In the rows, zero is written as 128.
Named moves come first, each a turn or a mirror and shown by rows before and after it. Which of them, in which order, take the first row of each pair that follows to the second? Write the first one first, as in the answered first pair.
K_439:
[105 113 134 123 152 121 128 109 110 128 113 143 127 104 126 137 147 113
 101 163 104 131 136 118 105 135 132 131 128 110 119 141 119 118 126]  ->  [123 118 131 136 168 126 114 119 133 137  99 132 142 122 111 137 147 100
 121 147 114 145 137 120 131 146 122 112 108  97 119 132 120 126 139]
[135 118 123  99 124 138 110 116 171  78 153 126 176 159  93  96 101 123
 111  91 122 137 137 157 149  94 135 140  80 138 105 128 178 124 100]  ->  [117 111 127  87 107 137 121 103 152  70 163 138 162 142 104  97 101 135
  94 107 113 125 135 156 124  80 141 158  99 149 103 137 174 117  85]
[138 126 124 136 134 128 121 129 146 120 117 108 135 141 130 100 128 117
 148 116 135 148 119 124 150 139 126 121 118 118 132 141 130 133 132]  ->  [116 117 128 122 115 123 137 114 119 108 131 124 113 117 148 103 129 135
 128 139 124 133 118 125 116 122 138 144 142 135 131 154 128 123 117]
[115 156  89 104 101 128 111 115 180  83 145 107  75  96 155 112 178 103
  75 122 119  96 125 140 116  57  87  74 168  86 143 150 152 142 147]  ->  [132 163  84 115 114 131 102 126 199  92 135  98  90 113 145 110 178  92
  88 105 128 107 128 141 138  68  82  58 151  74 145 140 153 150 157]
K_72:
[111 102 127  96 112 134 133 113 129  98 153 140 142 132 109 123 119 125
  81 123 139 117 131 146 137  95 136 145 116 145 103 126 161 125  84]  ->  [132 109 120 114 117 148 127 134 174 101 137 122 144 170 133 100 120 125
 118 101 149 125 126 157 159 102 122 126 120 149 119 110 160 125 102]
[127 126 130 150 115 137 123 125 137 148 108 124  95 143 188 123 148 145
 162 138 144 135 115 128  99 128 123 128 187 150 162 136 114 122 136]  ->  [110 150 132 154 137 143  96 120 133 177  96 109 112 129 154 151 155 126
 148 160 141 146 116 121 107 132 125 105 150 119 148 159 104 139 161]
[118 124 141 115 152 120 126 128 147 141 138 109 127 123 105 138 122 129
 128 114 133 131 145 129 139 125 152 127 119 119 123 128 133 140 150]  ->  [119 113 142 103 140 111 139 122 133 129 149 122 121 113 110 135 116 136
 121 114 128 123 146 127 130 121 155 144 130 129 122 126 137 133 133]
[140 118 106 150 201  95 126 105 165 131 154 113 111 151 101 114 169 107
 181 110 109 172 142 112 159 130 108 120 125 134 131 167 159 126 169]  ->  [120 110 108 130 195  82 133  82 119 129 172 133 111 111  77 133 167 107
 145 135  96 165 149 102 140 121 120 138 119 130 120 186 161 126 152]
K_470:
[130 138 122 127 115 134 119 117 163  67 145 155 127 151 164 111 123 152
  49 128 146 121 141 179 139  90 117 152 132 151 104 126 132 117  92]  ->  [129 135 129 127 135 104 120  92  84 103 146 172 135  90 108 160 126 134
  36 154 141 126 151 137 135 124 124 156 115 116  94 145 110 130 104]
[163  79 129 102 123  92 136 101 113  89 148 165 149 117  52 103 106 123
 107  83 130 135 161 126 154 126 116 166 105 121  98  97 146 115  86]  ->  [167  79 126 101 117 105 138 109 143  75 148 160 145 142  71  85 104 132
 111  74 132 133 159 140 156 114 112 165 113 136 103  92 154 107  82]
[158  96 153  93 128  87 168 131  50 109 155 143 152 102  82 103  77 114
 137 149 129 115 135 134 135 118 143 177  78 104 116 120 156 161  97]  ->  [160  99 148  91 106 115 171 153 118  76 155 127 144 156 132  56  73 132
 149 128 134 107 129 170 137  92 137 171  95 136 123 105 175 148  89]
[167 115 129 138 157 116 133 143 123 129 124 129 163 154  97 123 135 117
 156  95 147 134 145 121 170 157 113 131 105 118 130  81 138 129 120]  ->  [170 119 130 138 154 118 134 144 128 127 123 128 163 160  99 120 132 117
 160  91 147 133 145 125 170 155 111 133 106 121 129  80 142 125 117]
K_854:
[111  96 164 148  85 167 143 128 166  75 136 146  89 157 187  89 112 178
 146  96 129 128 104 182 123 113 122 140 175 176 131 106 143 104 109]  ->  [124  94 160 154  90 165 141 132 177  74 132 139  95 165 180  86 111 171
 154  83 137 131 105 183 134 118 116 134 169 176 132  98 148 105 113]
[126 116 141 112 125  82 131 126  65 119 121 184  65  90 136 132 137 158
 151 132 131 100 131 113  90 131 115 146 142 140 142 126 107 141 119]  ->  [173 114 131 129 148  82 118 150 106 121 106 168  99 128 111 116 132 141
 188  82 156 120 135 115 149 157  94 124 107 128 147  96 124 153 132]
[109 139 140 157 116 113 110 128 127 144 116 117 151 135 113 146 144  99
 116 150 136 162 116 133 142 163 115 134 125 111 121 151 125 129 151]  ->  [100 139 141 151 112 113 113 123 118 145 118 120 144 126 119 147 146 103
 112 159 133 157 114 133 133 159 117 139 130 115 119 157 127 129 149]
[127 146 123 174 119 137 128 136 137 166 103 102  97 149 198 136 143 144
 180 144 132 124 125 116 119 149 118 120 173 128 163 127  88 125 169]  ->  [130 145 120 174 120 139 128 134 138 165 102 102 100 153 197 134 142 142
 185 141 135 126 124 116 124 151 116 116 173 128 164 126  86 126 170]
K_69:
[126 146 130 141 152 115  83 120 172 129 152 100 133 146 111 123 131 107
 109 113 126 143 122 157 136  93 122 116  76 144 106 125 129 134 104]  ->  [125 153 133 163 167 110  77 120 147 165 135  93 122 128 118 145 145 102
 133 133 129 147 117 137 127 119 120 106  89 128 121 132  96 141 137]
[154 122 112 141 146 149 111 137 186  94 123  97 171 161 110 116 136 111
 131  83 144 147 142 155 175 120 126 101  93 139 115 118 163 106 122]  ->  [ 99 158 122 139 155 163  87 120 161 128 115  85 158 129 112 159 152 109
  98 149 122 140 135 150 135 103 139  82  84 118 100 164 134 115 147]
[ 98 149 133 124 136 127 109 116 102 162 126 127 110  97 127 150 137 121
 125 169 112 127 126 122  98 128 130 103 122 111 127 155 105 133 150]  ->  [167 107 120 138 137 107 140 142 119 137 128 140 120 128 130 110 123 125
 179  93 142 137 133 118 145 162 110 120 142 127 150 100 125 122 132]
[140 127 130 127 125 144 135 134 148 125 129 119 138 148 126 122 131 134
 114 120 129 128 136 140 146 109 121 129 117 134 122 115 136 134 122]  ->  [121 143 134 131 133 148 127 130 136 145 122 112 131 135 129 139 137 129
 110 147 121 130 133 132 132 108 124 119 117 122 119 133 118 142 139]

Each pair is two moves apart.
[137 119 135 110 115 129 137 126 156  96 156 154 136 131 126 110  97 128
 116 114 133 119 134 140 121 115 137 142 133 128 125 110 164 103  77]  ->  [162 118 130 129 126 125 137 140 160 108 144 150 135 141 135 105 101 123
 150  94 146 125 134 129 140 140 130 135 145 124 140  93 154 105  91] | K_470 K_72
[102 143 142 156 122 133 110 119 124 167 111  75  98 100 171 146 159 151
 138 178  95 102 102 110 113 156 135 127 186 131 162 129  82 126 132]  ->  [121 149 135 170 139 142  97 135 155 175  98  62 117 127 159 142 157 137
 160 158 107 117 103 115 145 169 124 105 164 118 167 117  86 134 147] | K_439 K_470
[ 83 167 145 137 155 139 108 135 159 155 108  79 145 134  77 145 137 100
 105 161 140 157 152 157 134 108 129  81  96  97 112 152 125 106 183]  ->  [ 62 133 151 100 117 116 149 111 109 116 151 119 124  94  82 138 126 127
  61 176 123 130 157 158  94  79 147 138 128 128 102 159 144  84 126] | K_470 K_72
[143 125 116 132 119 129 133 132 155 112 122 124 134 157 142 119 123 134
 120  99 128 111 134 130 141 112 120 126 132 144 136 123 149 128 105]  ->  [143 118 117 127 133 107 132 116 108 126 125 139 143 120 101 147 122 121
 108 110 128 116 144 107 143 133 125 133 116 125 127 131 139 135 106] | K_470 K_69
[123 125 126 132 124 135 129 133 107 137 129 145  95 131 172 150 144 148
 116 163 129 115 121 122 117 111 146 142 153 125 141 129 102 125 123]  ->  [153 106 124 136 131 116 138 133  91 135 131 156 101 125 153 147 139 143
 130 140 140 119 129 110 135 132 139 152 156 124 148 111 107 124 116] | K_69 K_470
[165 157  93 113 135 140 129 155 175 132 115 119 150 132 125 134 131 128
 175 119 118 161 132 129 134 139 109 119 127 121 136 140 131 115 156]  ->  [174 140  92 106 125 133 140 154 173 119 124 130 148 136 126 122 126 132
 175 109 118 160 134 129 135 135 110 133 134 130 137 129 141 109 139] | K_439 K_854
